Here is a table of points, one per row:
(-2 17 -10 -3 -65 25 17 -6 -1 -11 -48 -55 -30 21 -32 -30 40 45 20 -21 -1 15 15 -7
 -3 27 33 25 13 2 -2 -2 1 -34 -21 10 12)
(1 -11 -23 -21 6 -11 12 -24 18 -13 -8 45 34 -10 30 16 59 -54 -53 -56 32 0 -38 -77
 -37 -43 -46 2 36 -19 -22 -13 -32 -42 -26 -13 7)
(-15 -7 -78 -6 44 -66 -3 -85 -47 -26 4 27 6 10 -87 -52 14 2 19 1 35 -11 -7 -22
 31 -23 4 28 -1 24 63 -20 -5 -3 2 -29 -36)
(5 46 15 -9 -8 17 32 -51 2 3 -52 -36 -10 36 0 -18 -12 14 -25 -60 -26 3 -25 -29
 6 -28 15 38 4 30 41 -71 14 15 3 56 32)
(-34 25 -11 -43 1 -21 4 -24 20 -43 8 -35 -64 22 -52 -55 -33 -27 -21 18 31 3 -54 10
 28 -27 6 30 5 80 58 3 22 -26 -59 -2 -62)
(-36 -15 -9 10 -27 97 -16 13 46 -5 -9 10 44 42 2 -26 26 24 42 -20 -24 -12 42 -12
 -30 12 29 -65 -8 -35 4 -1 21 28 11 38 3)
(-1 35 -11 -5 25 -55 -8 -83 -61 -11 18 -24 14 -19 -1 39 -3 -12 25 55 -21 -25 -18 22
 -18 -72 -6 -65 -29 13 -4 14 12 -35 -16 -9 -46)
(-10 10 44 6 -15 39 -4 67 8 26 -41 -51 -7 -49 -41 5 -15 5 -3 -1 -32 -13 28 -32
 -63 61 -2 -58 -29 -37 16 5 50 37 -3 43 43)
(-8 -30 -48 5 10 63 39 -1 5 26 -34 -38 -2 49 32 -2 21 13 44 34 33 1 -7 18
 19 8 -52 7 34 4 25 5 38 -23 -53 3 0)
(19 60 45 -35 -35 3 -8 -46 -23 23 -17 33 30 60 -14 -53 20 -9 14 28 45 28 12 40
 8 -25 -22 33 35 -26 29 -41 -58 12 -10 25 27)
(45 38 39 14 20 14 -14 -15 -8 -19 48 97 -2 -28 -34 13 -41 -72 -44 37 16 -44 -7 -50
 -39 -15 -28 19 52 -19 -18 -11 -20 -41 7 -22 47)
(1 17 -77 -56 50 -21 15 22 -12 -20 26 -26 -3 -23 40 28 56 44 63 57 -56 -92 -42 -1
 29 -18 8 -42 -21 28 -8 3 -38 12 14 -38 -35)
(33 -5 24 -3 0 -31 44 -50 -16 30 63 -17 8 2 47 59 -4 14 60 42 -45 5 -28 -34
 -20 33 2 -31 -14 9 -57 0 -51 8 21 -20 12)
(10 29 12 17 -7 38 -76 1 -53 21 55 64 -9 -54 -49 23 47 -10 -62 -76 18 -39 -25 39
 29 -16 -58 -22 34 31 -20 -15 2 -12 -27 -8 -9)
(-24 -8 10 16 -29 32 -16 -16 0 -3 -51 2 21 -18 14 6 -3 2 10 22 -12 -10 60 12
 -13 88 -6 -48 -38 -33 8 -4 40 28 -26 48 9)
(6 -37 -63 -33 -7 27 34 -13 -2 9 -16 -32 -59 63 4 -6 17 7 -7 -33 9 -15 -24 14
 -19 -14 -32 32 35 5 54 -32 70 56 -36 -6 6)
(1 5 40 12 -40 57 -16 34 29 -6 -47 -32 36 25 24 11 30 37 -28 4 -1 0 55 18
 -47 -16 66 12 -28 8 2 26 17 23 20 15 25)
(26 16 34 -10 -41 -29 50 -32 20 -14 37 6 5 -49 39 54 -71 -49 -47 22 -50 14 -16 30
 38 37 -21 -57 -4 -46 -17 12 -27 4 10 -48 -22)
(-16 -23 30 21 -17 -32 12 47 30 -14 1 9 -22 -44 4 5 -14 -50 -13 -26 -8 54 54 -23
 -47 7 20 21 -3 8 -44 44 6 24 48 38 0)
(21 26 -29 -22 -17 39 -21 9 7 42 -19 16 13 -33 -44 -24 -28 31 26 -4 26 20 34 -10
 -48 7 26 -18 -44 -47 12 26 33 12 -25 24 47)
(3 -33 -2 27 -30 2 32 38 -9 -20 12 -2 -72 51 35 -32 -77 -11 -14 -13 23 46 -51 -73
 17 -6 -3 32 12 52 -21 -82 11 5 -26 -30 1)
(59 54 12 -26 16 15 -29 43 -16 59 10 40 51 -21 -25 -27 38 -9 31 40 51 9 60 24
 -22 -37 -41 20 33 -33 -24 -23 29 -20 -53 -29 48)
(-16 -30 -3 3 65 -29 -44 50 16 -30 -33 -8 19 2 1 -4 20 16 27 4 -15 2 -5 32
 29 -6 76 -21 -50 -1 32 12 -24 18 9 -17 -28)
(-17 56 -46 -61 57 2 -36 11 -80 -59 16 14 28 6 -34 -42 56 -50 -30 37 24 -3 -9 -11
 10 -79 -13 -9 8 6 -14 17 -32 -55 -10 -7 22)
(-16 -86 -31 28 -19 -20 8 -4 30 -19 38 20 16 -1 38 25 -19 -4 24 21 -48 3 -2 0
 -32 58 10 10 -15 -19 -50 22 21 6 5 -4 -21)
(-42 -1 38 28 48 -3 -40 4 11 -43 -5 -10 20 2 -26 -55 28 -7 31 42 1 -32 -5 -8
 -8 12 51 -25 -48 33 -1 49 33 40 13 19 -41)
(30 28 1 -7 41 -4 -32 -7 15 -13 46 56 11 14 -20 -8 60 -35 -50 26 3 49 11 -28
 -6 -1 -58 17 28 -57 -34 -38 -53 -41 37 -10 15)
(-51 19 53 24 -28 -18 3 -14 -11 -2 1 -17 -86 6 -8 -14 32 92 69
 -52 50 33 -51 3 42 -4 -102 3 70 20 45 -18 -9 -34 10 -17 -43)
(-13 22 -40 -33 -1 31 -52 -5 -11 1 -6 12 6 -15 8 25 31 8 16 48 -17 37 52 9
 -29 16 26 52 37 -28 18 16 24 38 -4 68 48)
(-32 -28 -36 5 53 -5 -41 53 -43 -51 -26 -15 21 -7 -44 -9 -63 -55 -52 25 -15 -1 9 5
 8 -15 -10 -34 -37 22 22 36 11 19 -4 19 6)
(-26 -85 36 62 -11 -23 -4 14 -41 7 11 21 15 21 33 6 -5 -10 -13 20 25 11 28 -30
 -38 55 73 32 1 -27 -17 24 -30 18 25 11 -26)
(-1 14 19 17 -10 -14 -48 48 -21 -49 -5 -10 1 -20 10 28 -36 59 -2
 -109 -2 -44 -18 18 29 27 -7 26 29 -22 -8 56 -7 22 59 29 -4)
(46 -30 -76 -41 64 -35 -13 -17 0 25 56 53 17 25 -9 -5 48 -33 -61 -50 20 -19 12 -59
 -30 9 -17 4 7 -46 -24 -3 -10 -44 -29 -4 4)
(12 -28 -11 14 1 -15 65 -3 33 -25 -33 27 -44 64 25 -37 -48 11 -36 -34 9 43 -40 -28
 -24 37 -30 -5 25 22 1 24 9 -29 -57 -18 -35)
(5 10 -10 -32 44 -33 -28 -46 -69 -26 -40 -7 -14 -41 11 20 23 -27 26 38 -3 -33 -36 6
 23 -28 7 -64 -34 8 -5 5 12 1 17 -68 -14)
(-14 -15 37 25 15 27 -31 -6 -13 -15 4 -42 -21 -20 17 17 -11 58 8 -76 -21 -7 42 16
 1 -32 -45 -13 4 20 -54 87 2 34 -10 4 -43)
(13 53 9 -16 -37 10 8 -23 -2 50 -23 -68 -19 -36 29 33 19 -24 -47 -10 -59 -57 35 48
 24 -35 8 -32 -27 -66 12 -44 -35 -2 14 -46 -13)
(32 61 -19 -13 1 10 5 -28 -1 77 -8 -5 21 19 78 34 -22 -29 37 15 -58 -15 34 79
 34 0 1 -25 11 13 -2 9 24 35 27 -28 29)
(7 -49 -38 15 1 8 57 -73 5 -2 14 -5 -31 -74 31 63 -12 -1 52 61 -1 -1 13 11
 -6 30 24 42 -17 3 -69 -2 -66 7 46 -50 -26)
(32 -11 -52 -37 9 39 -16 -18 -6 76 1 -4 30 -50 -11 -1 -6 -20 -15 26 -22 -25 0 27
 21 -38 -14 23 16 -39 -34 27 58 10 -27 -21 10)
(54 -18 20 11 19 -20 -32 -4 18 -12 89 43 -16 -12 5 -10 54 -51 -36 -11 34 17 9 -8
 -5 -42 -25 -26 -11 -45 -17 -34 -21 -33 -26 10 72)
(-21 3 -17 2 -11 -8 46 -40 1 -6 -44 -26 -48 5 -17 -7 11 31 0 -3 35 21 -44 -6
 24 -19 -32 13 27 -18 18 -50 101 12 -49 48 51)
(38 8 3 -10 -59 14 23 -55 -5 23 -35 -24 27 7 28 19 9 16 32 21 -22 -7 14 -7
 61 -32 -25 -7 8 -2 2 27 42 11 -17 -31 15)
(73 51 28 -20 10 29 -47 -31 -74 -3 -16 20 38 3 -32 -27 40 -23 -45 21 43 -59 -7 29
 1 14 9 45 19 -49 -55 -53 18 -25 -10 12 65)
(-12 8 9 -14 -19 12 -12 3 17 87 50 38 -14 -67 37 56 -35 79 25 -16 -47 -70 -25 56
 69 -26 -42 -28 -4 48 4 21 -73 -45 34 -32 -34)
(-59 3 65 4 -18 3 -53 -44 -33 -7 20 0 24 -21 24 16 -47 50 -21 -92 -3 10 -22 -1
 36 37 -16 -4 11 27 3 63 38 42 12 42 -22)
(34 -13 -40 -18 -37 -9 45 -18 -15 64 -27 -36 24 16 30 27 9 -6 22 14 -27 -57 8 71
 68 -9 -16 -44 -35 -39 -9 -2 -50 -13 47 16 31)
(-33 -26 -3 7 -27 71 -15 19 0 25 -44 -16 36 -5 -31 -25 -54 -22 -9 -21 -45 -4 33 3
 -47 10 20 16 -19 -19 10 -11 -15 6 32 39 -13)
(-35 -1 16 51 -15 22 -15 65 49 -12 21 -15 16 24 44 13 -29 -28 -28 -11 27 29 1 -49
 -50 54 -7 -13 -34 -26 1 37 -37 36 44 19 -16)
(20 30 -17 -25 9 -12 68 22 52 34 46 6 -31 -3 39 34 -25 -13 11 14 8 68 4 25
 19 33 -9 -14 -19 10 -33 18 7 -9 36 -34 -37)
(-27 13 13 -6 -1 -18 -64 69 33 -33 -14 7 16 33 -20 -22 9 10 44 37 -11 -23 -10 -30
 -18 -21 35 -35 -42 43 3 33 13 5 12 20 -36)
(26 1 -41 -27 33 -80 21 0 -16 29 46 70 53 39 -8 -36 72 -15 -61 -37 20 43 44 18
 -43 24 -9 14 12 18 -35 -13 -41 -30 19 -27 39)
(-21 19 18 -5 13 -46 6 15 -18 -78 -33 -11 -10 -16 -12 -4 -14 -11 9 3 4 -35 23 -18
 -30 -23 32 -23 -43 55 62 26 -9 -2 8 38 -10)
These points spread out most along one direction. Take the direction at right angles to it along which they spread out most. Go by this last direction. How far along it is each point below, from 0 to 99? 50 is the average, and the first point above lies past it. One standard deviation of the points above along it is 16.
(-6 -5 62 55 -45 -15 13 25 52 -4 44 20 -11 51 44 10 -2 -11 -18 -21 25 34 -5 -13
 -3 18 65 44 -17 40 -6 -11 17 -20 -18 3 -26) >> 62
(20 22 28 23 -34 21 54 20 15 38 -17 -24 -24 15 -15 -47 30 -1 32 24 -11 -16 -65 -15
 37 4 -5 79 29 35 59 -10 30 4 -41 28 36) >> 63
(-36 11 -11 0 13 -28 -37 65 7 -48 9 -2 31 -21 -41 23 -33 -12 13 19 36 16 17 7
 -5 -47 56 -18 -36 9 13 34 58 35 -29 -3 -30) >> 61
(3 51 45 -6 0 5 19 -5 -1 34 -7 -11 5 14 -53 -22 0 -24 -33
 -22 -22 -16 3 22 28 24 -1 57 40 22 14 -3 51 -28 -100 -15 45) >> 64
(-1 -51 -47 22 16 -49 58 -20 31 32 33 -44 -30 -20 33 -16 -55 -4 -49 -4 6 5 -17 5
 13 3 17 -16 30 2 -12 -25 -38 -3 38 -16 -1) >> 38
(30 -21 -16 5 15 -9 -7 -22 32 -5 -3 -23 -45 -12 -49 2 -20 -11 4 -21 49 73 -28 -22
 -8 56 35 59 37 20 -15 -40 -77 -53 9 -32 23) >> 59
(-34 -22 38 50 -20 7 -38 10 29 -35 -19 -15 9 -50 -14 25 -7 92 6 -48 -10 20 11 21
 -13 -32 -49 -28 4 20 -12 30 -48 45 38 35 2) >> 51
(-26 -30 3 -11 -3 60 12 -6 17 -9 -34 0 -2 37 -5 -23 -13 16 5 -23 -4 -3 65 39
 -11 5 26 18 -15 0 23 -37 -17 -8 42 53 20) >> 63
(-50 -29 38 39 -15 -33 4 33 89 22 6 25 34 38 -7 -1 -45 -8 -41 5 -17 -39 -3 -68
 -35 29 40 14 -15 -24 -44 6 -24 34 38 15 -16) >> 60
(11 -45 55 64 -36 -24 17 -5 9 -32 24 22 -18 74 39 -35 -1 16 5 -10 -16 41 -19 -32
 -26 20 -7 27 -5 -5 45 -2 10 -7 12 -58 -18) >> 61
(-2 -34 30 7 -11 -19 76 53 7 -15 12 27 -53 27 9 -6 -19 19 -26 -5 35 59 -16 -22
 11 25 19 16 14 22 -8 6 17 14 1 8 -10) >> 63
(-4 -7 16 4 -10 61 37 24 -2 36 -10 10 27 -20 -8 25 9 12 49 -1 -33 -10 0 47
 14 -20 50 2 -27 -57 10 -7 -9 15 31 6 10) >> 40
(30 -65 -14 5 37 -23 2 45 2 -45 -38 -58 -29 -12 -58 -10 -1 1 27 46 39 33 -43 -21
 26 -29 -47 -3 53 75 96 -60 16 -20 -4 -32 -49) >> 60
(-7 36 -53 -44 68 -46 -20 21 -46 -12 -2 6 21 -50 16 31 -5 12 64 61 -6 -9 -16 21
 41 -3 18 -20 -42 -6 -12 -47 -24 -38 -35 -16 -36) >> 28
